A single turn carries every row of the set below to another of its rows. Some are shown first; where does it send the rows asked next?
Pinik: 7  13  18  9  19  -36  -8  -5  -9  11  -10  -12  -5  31  -14  -2  8  4  -16  3  15  9  -6  -14  -30  8  21  0
sek: 6  9  11  3  -11  -7  -10  -8  -5  -12  -19  0  -5  17  -9  24  -1  2  -13  13  -34  6  5  -1  -16  15  -19  1
kodo: -9  4  -8  2  27  8  -10  -4  -8  15  -24  12  6  14  11  6  18  0  0  -13  50  9  20  -1  9  4  -5  4
mag: -10  -1  20  16  -13  32  -6  -1  -13  22  31  -14  4  13  -13  15  11  -5  0  -4  -16  17  22  6  -18  -14  12  7
vuve: -41  9  15  4  11  20  -5  -14  -18  -29  -21  12  1  13  -18  -14  12  -13  -2  2  6  -2  13  -5  -20  2  -2  5
tedin: -12  9  15  7  5  -28  -20  -6  -19  3  2  -11  -13  24  -17  -1  15  12  -11  13  8  16  -7  -13  -25  27  26  -5
zenif: -8  1  22  -5  9  33  5  4  -10  2  -32  -8  7  16  -4  15  12  2  22  -13  26  17  11  -4  -9  7  -20  1
nes: -4  -7  24  7  12  -26  -11  3  -19  6  -7  -12  -23  27  -9  4  20  22  -13  5  17  11  -16  -10  -28  2  18  -4
guv: -37  11  -9  -13  14  14  -3  5  -22  10  -10  8  -18  6  6  4  24  10  -12  4  14  10  33  6  0  -13  7  -14
pibug: 0  -2  -14  12  -10  5  -22  2  -10  14  21  27  22  -1  10  -7  2  29  -11  0  13  -2  15  16  5  6  4  -5
Peg: -25  11  15  8  30  21  11  -9  -5  -24  -26  -1  -2  1  -6  -15  11  -20  -7  4  7  3  2  -15  -24  -1  -4  15
fome: 12  -1  -4  4  13  -9  -7  -6  -1  10  1  -5  14  10  0  -30  25  -5  0  -14  29  2  -5  -15  -22  35  18  -11
zofu: -3  -20  -10  10  5  10  -10  -18  -1  5  5  5  32  1  5  1  -5  8  -13  -21  2  -23  -18  26  1  -4  7  -10
nak: -12  -15  -3  -15  3  -3  -1  11  -7  0  6  -7  -20  -5  -5  -25  26  9  -19  -3  -2  -5  -2  -16  -22  21  30  -17
kaguf: -1  -22  15  14  9  15  -9  -4  7  16  26  -12  8  3  -8  16  -11  -20  -15  -11  -17  0  14  -6  -10  4  18  27
ran: 3  8  9  16  12  -8  -26  -17  -1  17  -20  17  12  33  21  3  4  4  -3  -28  14  -16  13  -3  -4  0  9  18
ditad: 1  -1  4  -3  0  -1  7  5  -6  15  -5  -1  -2  23  -15  -18  31  22  -10  -18  30  -14  9  -3  -32  -8  15  -22
kon: 13  -24  27  16  -8  22  -20  5  -12  19  10  -2  14  16  -4  14  5  -16  7  -24  5  20  7  -4  -4  -6  2  19
dedo: -5  -10  -5  9  -15  -2  -2  -2  -14  11  43  -13  -9  3  -12  23  -9  3  5  -7  -13  1  4  0  -28  -14  1  -2
bibot: 15  -5  -14  19  5  14  -2  13  5  17  14  5  3  -17  26  -9  10  27  -15  5  12  9  -4  0  7  0  2  9
Kena: -32  -7  22  11  30  25  -2  -13  -15  -25  -19  10  3  4  -6  -4  16  -3  2  0  25  -1  -2  -4  -27  4  -11  9
Femun: 9  9  -21  9  -13  0  -3  11  0  14  7  13  6  3  13  -26  2  7  -23  0  -8  2  15  4  14  -18  11  3
pekud: 17  1  12  17  13  -9  -4  -17  -4  -5  -12  -10  -1  20  15  17  7  -5  -4  11  -23  13  -12  7  -23  6  -28  1
pogag: -23  -16  0  -1  24  9  4  -15  10  -11  -19  -19  -1  18  3  -5  -8  -30  2  -8  -1  -6  6  -6  7  20  -1  17
suf: -44  2  11  -15  20  22  7  -9  -16  -5  2  -10  -1  11  -2  7  4  -2  5  6  -16  1  25  16  -23  1  -1  -18
pazep: -27  4  -21  -3  37  2  -6  -8  -1  6  -5  -3  -10  -6  19  -6  10  -16  -16  7  12  7  18  -7  10  20  14  7
lipe: 7  17  -8  6  4  31  9  -3  -1  12  6  -12  27  -28  8  3  7  12  -11  -1  -13  7  -15  8  -12  4  9  -13
duk: -19  17  2  12  23  7  -23  -16  -3  11  12  -1  -2  -6  31  6  10  11  -6  5  -17  -1  8  -8  -17  31  23  10
mobu: -2  -6  10  22  -8  0  -10  -22  -2  -8  -9  -7  -8  31  -5  29  10  17  -5  10  -10  -3  -5  13  -16  11  -28  2
pabe: 2  1  -10  3  -35  26  -6  3  -8  2  -18  -2  12  1  -6  -7  10  5  -9  -18  -8  2  -15  5  20  -9  9  -5
dipo: -29  1  -17  -2  17  9  3  17  -5  11  0  -2  11  -18  -21  15  -1  14  16  -4  12  16  -23  -17  -2  19  5  5
tuv: 22  -1  2  14  -18  2  -3  5  -15  17  22  -10  4  6  -9  22  -4  -2  19  -19  8  18  -2  -11  -22  -13  -11  4
fet: -27  6  -17  -5  22  -11  -3  4  -20  16  3  13  33  11  -17  -2  -8  -6  20  -17  7  9  -10  6  -10  -9  2  -13
Lura: 12  -16  -10  11  -16  -11  -11  -2  -4  6  27  -12  -3  3  -10  15  -19  -18  6  -17  -8  5  -5  -17  -8  5  2  17
nuv: -35  -2  -25  5  8  1  17  11  -3  12  -4  -13  -6  14  -18  -6  5  1  9  -12  3  6  -22  -5  7  -27  7  4
tob: -12  15  15  4  -10  19  -13  10  -16  13  -18  3  -27  13  22  6  28  26  -4  -8  -11  6  10  -9  -8  -19  14  6

kodo moves to -> guv
mag moves to -> kaguf
Where do these go?
Kena moves to -> vuve
Femun moves to -> bibot
sek moves to -> pekud
dedo moves to -> Lura
zofu moves to -> pabe
tob moves to -> duk
ditad moves to -> nak
dipo moves to -> fet
Pinik moves to -> nes
zenif moves to -> suf

